Each path below is one point turned by a fixed rotation once a step. After each direction that follows a path, write how fast that rotation turns it, in degrees a step (0 if it stays still).
Each turn is a multiple of 5 degrees from 10 to 175, or 0.
Each row of a path follows its step; steps can be skipped.
Rotation 1:
step 0: [ 0.86 -2.21 -0.06 -2.29 -0.93 -0.22  0.96  1.21  0.46 -2.60 -0.68 -1.64
  0.13  1.95  2.11  2.04  0.50  1.44  1.68  1.89  2.51 -0.90  0.14  4.32
 -0.33  1.50  0.27 -0.36  1.67 -1.70 -0.75 -1.43  4.30]
step 2: [ 1.19 -2.58  0.28  0.63 -0.12  2.04 -1.25  0.23  3.08 -2.03 -1.03 -2.24
 -1.94 -0.30 -2.37  0.62 -1.57 -2.37  1.96 -1.73 -2.95  0.72  2.06 -2.74
 -1.18  0.75 -1.92  0.68  1.67  0.49 -3.29 -0.35  0.47]
step 5: [ 0.52  0.73  1.26  2.10 -0.62 -0.92 -1.17 -2.44  0.98 -2.41  0.06  1.59
  1.19  0.16  0.20  0.31 -0.73  0.42 -1.50  2.66  3.14 -4.67 -2.25 -1.89
  2.04 -1.46 -0.19 -1.75 -0.85 -3.69  0.24 -0.45 -0.52]
step 7: [ 4.08  2.25 -2.96  0.96 -0.34 -1.21  1.46  1.60 -4.26  1.91  0.55 -0.91
 -0.44 -0.40 -2.04  1.27 -2.75 -0.51 -2.47 -0.07 -1.93 -1.76  0.98 -0.08
 -0.74 -1.26 -1.55 -1.00 -0.79  0.28 -2.47 -0.61  0.89]
step 9: [-0.52  2.35 -0.85 -2.34  1.27 -0.14  0.44 -0.62 -0.42 -2.72 -1.19 -1.14
  0.30 -2.53 -2.83 -0.87  2.33  1.98  1.76  2.06 -0.50  1.95 -3.74  1.59
  0.50 -0.84 -1.79 -1.17 -1.11  1.02  0.85  0.17  3.77]
step 10: [-1.06 -2.39  3.05 -2.45  0.82  0.14  2.63  0.34  2.25  0.17 -2.97  0.02
  1.30 -1.86 -0.46 -1.56  0.53  2.53  1.48  2.30 -1.08 -1.49 -0.79 -0.08
  0.92 -3.16 -1.05 -0.45  0.91  2.20  1.50 -2.36  2.40]
step 11: [-0.77 -4.19  1.32  0.21 -2.38  1.85  0.91  0.80 -0.67 -1.47 -3.74 -0.53
  3.31 -0.84 -0.71  1.09 -1.02 -2.45 -1.02 -0.18 -0.27 -0.06 -0.55 -2.13
  2.12 -3.13 -1.33 -1.06  0.15 -1.10  1.30 -2.65 -0.32]
step 12: [ 0.28 -2.44  0.79 -1.64 -3.98  2.77 -0.91  3.12 -1.22  0.29 -4.54  0.06
  0.87  1.47  0.61  1.30  0.01 -1.77 -0.56 -0.94  0.73 -1.05  1.83  0.79
 -0.78  2.24 -2.80 -0.97 -0.65  0.09 -0.35  1.62 -1.47]
step 13: [ 2.38  2.09  0.34 -1.74  0.19  0.96  0.04  2.58 -0.66  0.22 -1.38 -0.71
 -0.19 -0.39  1.90  2.60 -1.08  1.24 -0.35 -3.39  2.08  0.01 -2.36 -0.25
 -3.55  1.08 -3.43 -1.41 -1.29 -2.01 -1.12  0.80 -2.63]
step 14: [ 1.05  0.53  2.44  0.31  0.14  1.13 -2.39 -0.85  1.97 -2.35  3.20 -0.68
  0.41 -0.25  1.20  1.08 -1.22  2.90  1.63  0.24  0.85 -1.49 -2.82 -1.54
 -4.26  1.77 -1.33 -1.88 -0.30  2.18 -2.05  0.41 -1.60]
Speeds:
[-0.49  0.66 -0.74  0.50  0.41  0.83  0.58  0.06 -0.37 -0.22 -0.09 -1.52
 -0.12 -0.27  0.50 -0.31 -1.03 -0.08  0.35 -0.36 -1.04 -0.67  0.16 -0.44
 -0.93  0.73 -0.39  0.22  0.10 -0.32  0.83  1.34  0.14]	65
[-0.13 -0.88 -0.54  0.60  0.84 -0.44 -0.17 -0.01 -0.25 -0.01 -0.27  0.05
 -1.04  0.67  0.77 -0.67 -0.24 -0.73  1.16 -0.17  0.85 -0.08 -0.58 -0.16
  0.26 -0.21 -0.95 -1.35  0.49  0.51 -0.32  0.24 -1.11]	35
[ 1.44  0.05 -1.13  0.22 -0.11  0.63  1.17 -0.07  0.32  0.57  0.07  0.56
  0.64  0.08  1.03 -0.69  0.34  1.46 -0.06 -0.38 -0.48  0.15 -0.06  0.06
 -0.33 -0.55 -0.23  0.01  1.02 -0.06  0.06 -0.77 -0.49]	115
[ 0.41  0.18 -0.64  0.40 -0.14 -0.02  0.69 -0.63  1.07 -0.04  0.33 -0.12
 -1.17  0.31 -0.58 -0.20 -0.14 -0.09 -0.17 -0.89  0.25 -0.95 -0.18 -0.09
  1.78  0.67  0.49  0.47  0.47 -0.52 -0.94  0.34  0.84]	20
[ 0.07  0.70  0.80 -1.02  1.06 -1.05  1.11  0.80  0.18  1.62 -0.20 -0.28
 -0.81 -0.07  0.19  0.38 -0.61  0.14 -0.12 -0.45  0.35 -0.64  0.32 -0.42
 -0.19 -0.98 -0.21  0.47 -0.40  0.25  0.05 -0.22 -0.05]	120
[ 0.23 -0.08  0.53 -0.47  0.11 -0.14  0.13 -0.04  0.60 -0.68  0.22  0.38
  0.29 -0.72 -0.05 -0.58 -2.06 -0.98 -0.47  0.89 -0.81 -0.09 -0.34  0.23
  0.37 -0.21  0.36  0.36  1.31  0.68 -0.09 -0.39 -0.71]	80
Rotation 2:
step 0: [-1.37  0.18 -1.31 -1.26 -2.13 -3.53  0.68 -0.33 -1.79  0.27  0.72 -1.83
 -0.02 -1.47 -1.50 -1.15 -3.41 -1.69 -1.03 -1.95 -1.36 -0.18 -3.46  0.61
  1.14  1.55  0.20 -2.34 -1.83  1.63  1.43  0.28 -2.46]
step 2: [-0.42 -1.41  2.67 -1.36 -0.06  0.10 -0.08 -0.41 -2.48  1.97  0.09 -3.75
  0.49 -2.70  0.96  0.53  3.98  1.27 -2.04  2.25 -0.67 -1.52  0.98  0.41
 -0.20 -0.96 -1.07  2.15  0.25 -0.10 -1.69 -0.37 -2.93]
step 4: [-0.70 -0.57 -3.55 -1.16 -3.25 -1.62  0.29 -1.61 -0.43 -0.70  2.65  1.14
  1.37  0.85  0.99 -1.19 -1.10 -1.14 -1.31  2.53  0.23 -1.74 -3.37 -0.97
 -2.35  0.65  0.70 -0.19 -1.34  0.63 -2.71 -1.88  1.35]
step 5: [-2.63  1.79 -2.04 -0.30 -0.54 -0.42  2.71  1.27  1.59 -0.01  1.26  2.98
 -3.06 -1.01  2.09 -1.14 -0.53  2.63 -3.69  1.47 -0.53 -0.38 -2.72  0.15
  0.92  1.55  0.29 -0.37 -1.01  1.29 -0.54  1.80 -0.35]
step 7: [-1.46 -1.29  0.02 -0.76 -0.92  1.13  0.00 -1.01 -2.57 -0.69 -0.95 -1.04
  0.96 -4.31 -0.46  2.45 -1.76 -3.76 -2.00  0.10 -0.97  0.76 -0.57  1.09
  3.53  0.67 -0.50  1.71  0.89 -1.14  2.50 -0.67 -1.30]
step 9: [-0.05  0.93  1.50 -3.05 -1.37 -1.59 -2.04  2.61 -0.55  2.87  3.46  0.25
  0.44  0.24 -0.40  0.23  1.86  1.78 -1.47  1.83 -0.36 -2.18 -1.97  2.22
 -0.76  2.47  0.66  1.81 -1.45 -0.54 -0.74  2.10 -0.59]
step 10: [-3.23 -1.69  2.16  0.08 -1.77  2.18 -0.17  2.81 -2.03  2.70 -0.40  2.09
  0.32  1.56  0.97 -1.16 -1.78  2.76 -0.68  2.73 -0.47 -2.71 -0.71 -1.22
 -2.25  0.92 -1.15 -0.75 -0.04 -1.15  0.55 -1.22 -0.20]
step 11: [-2.04 -0.65 -0.80  0.28 -1.20  0.59  1.60 -0.82 -2.81 -2.08 -1.42  0.06
  1.25 -0.89  2.58  0.00 -3.95  1.80 -0.90  3.22 -2.44 -0.32 -0.04  0.29
  0.71 -0.83  1.15  3.02 -1.48 -0.01 -1.49 -2.53  1.00]
step 13: [-2.44  0.87 -0.02 -0.60  0.06 -0.82  2.05  0.80  2.24  1.41  2.69 -1.23
  0.00 -0.08 -3.92  0.50  2.09 -2.67  0.00  2.15  0.01  0.05 -2.34  0.55
  2.27  0.73 -1.75  2.87 -1.24  1.32  1.17 -0.63  2.24]
step 14: [-0.52 -0.63  1.39 -1.52 -0.81  1.27  0.43  0.55 -0.10  1.83  0.16  1.37
 -0.54  0.39 -2.48  3.16 -0.26 -0.51 -2.67  0.83 -1.80  0.10 -3.48 -0.88
 -0.74  0.47  0.14  0.21  1.61 -1.37  5.70  0.80  0.72]
Speeds:
[-0.08 -0.03  0.69 -0.07 -0.14 -0.48 -0.09 -1.57 -0.40  1.18 -0.82 -0.87
 -0.11  0.35 -0.27 -0.75  0.17 -0.03 -0.09  0.23  0.77  0.61 -0.53 -1.75
 -0.23  0.29  0.07 -0.22 -1.05 -0.03 -0.38 -0.27  0.16]	170
[-0.28 -0.51  0.14  0.18 -0.01 -0.65 -0.82  0.18  0.40 -0.84 -0.03 -0.07
 -1.94  0.18 -1.09 -0.05  0.15 -0.68  0.64  0.41  0.28 -0.63 -1.16  0.74
 -0.15  0.64  0.78 -0.48 -0.34  0.31 -0.72  0.15  0.25]	85
[-0.60 -0.04 -0.37 -0.75 -0.42  0.42  0.37  0.15  0.27  0.42 -1.21 -0.13
 -0.60  0.77  1.09 -1.07 -1.35  0.74  0.67 -0.27 -0.96  0.33 -0.27  0.81
 -0.17  0.25  0.03 -0.54 -0.45  0.60  0.14  0.29 -0.79]	70
[-0.24  0.86 -1.16  0.70 -0.10  0.82 -0.58 -0.31 -0.90  0.24  0.17  1.31
 -0.25  0.58 -0.14 -0.84  0.00  0.45 -0.08  0.43 -0.05 -1.05  0.52 -0.08
 -0.23 -0.76  0.39  0.19 -0.80 -0.89 -1.16 -0.16  0.00]	55
[ 0.81 -1.17 -0.18  0.13 -1.02  0.14 -0.70 -0.85 -0.08 -0.94  0.36  0.85
  0.97 -0.16 -0.82 -0.36 -0.65  0.61 -0.02  0.09 -0.22  0.76 -0.05 -0.16
  0.99 -0.05  0.96 -0.44 -0.08  0.79  0.17 -0.64 -0.63]	95
[-0.40  0.22  1.05  0.28  0.54 -0.21 -0.26  1.24  0.29 -0.26 -0.81 -0.03
 -0.08  0.23 -0.16 -0.20 -0.47  0.62 -1.34 -0.23 -0.20 -0.98 -0.32 -1.29
  0.10 -0.93  1.19  0.25  0.59  0.57  0.09 -0.01 -0.60]	80
[ 0.15 -0.16 -1.17 -0.73  0.96 -0.51 -0.72  0.20 -0.40 -0.92  0.29 -0.12
  0.09 -0.45  1.28 -0.59  0.44  0.08 -0.09  0.50  0.01  0.84 -0.17 -0.74
 -0.05 -0.32  0.66  0.06 -0.27  0.55 -0.06  1.61  0.81]	100
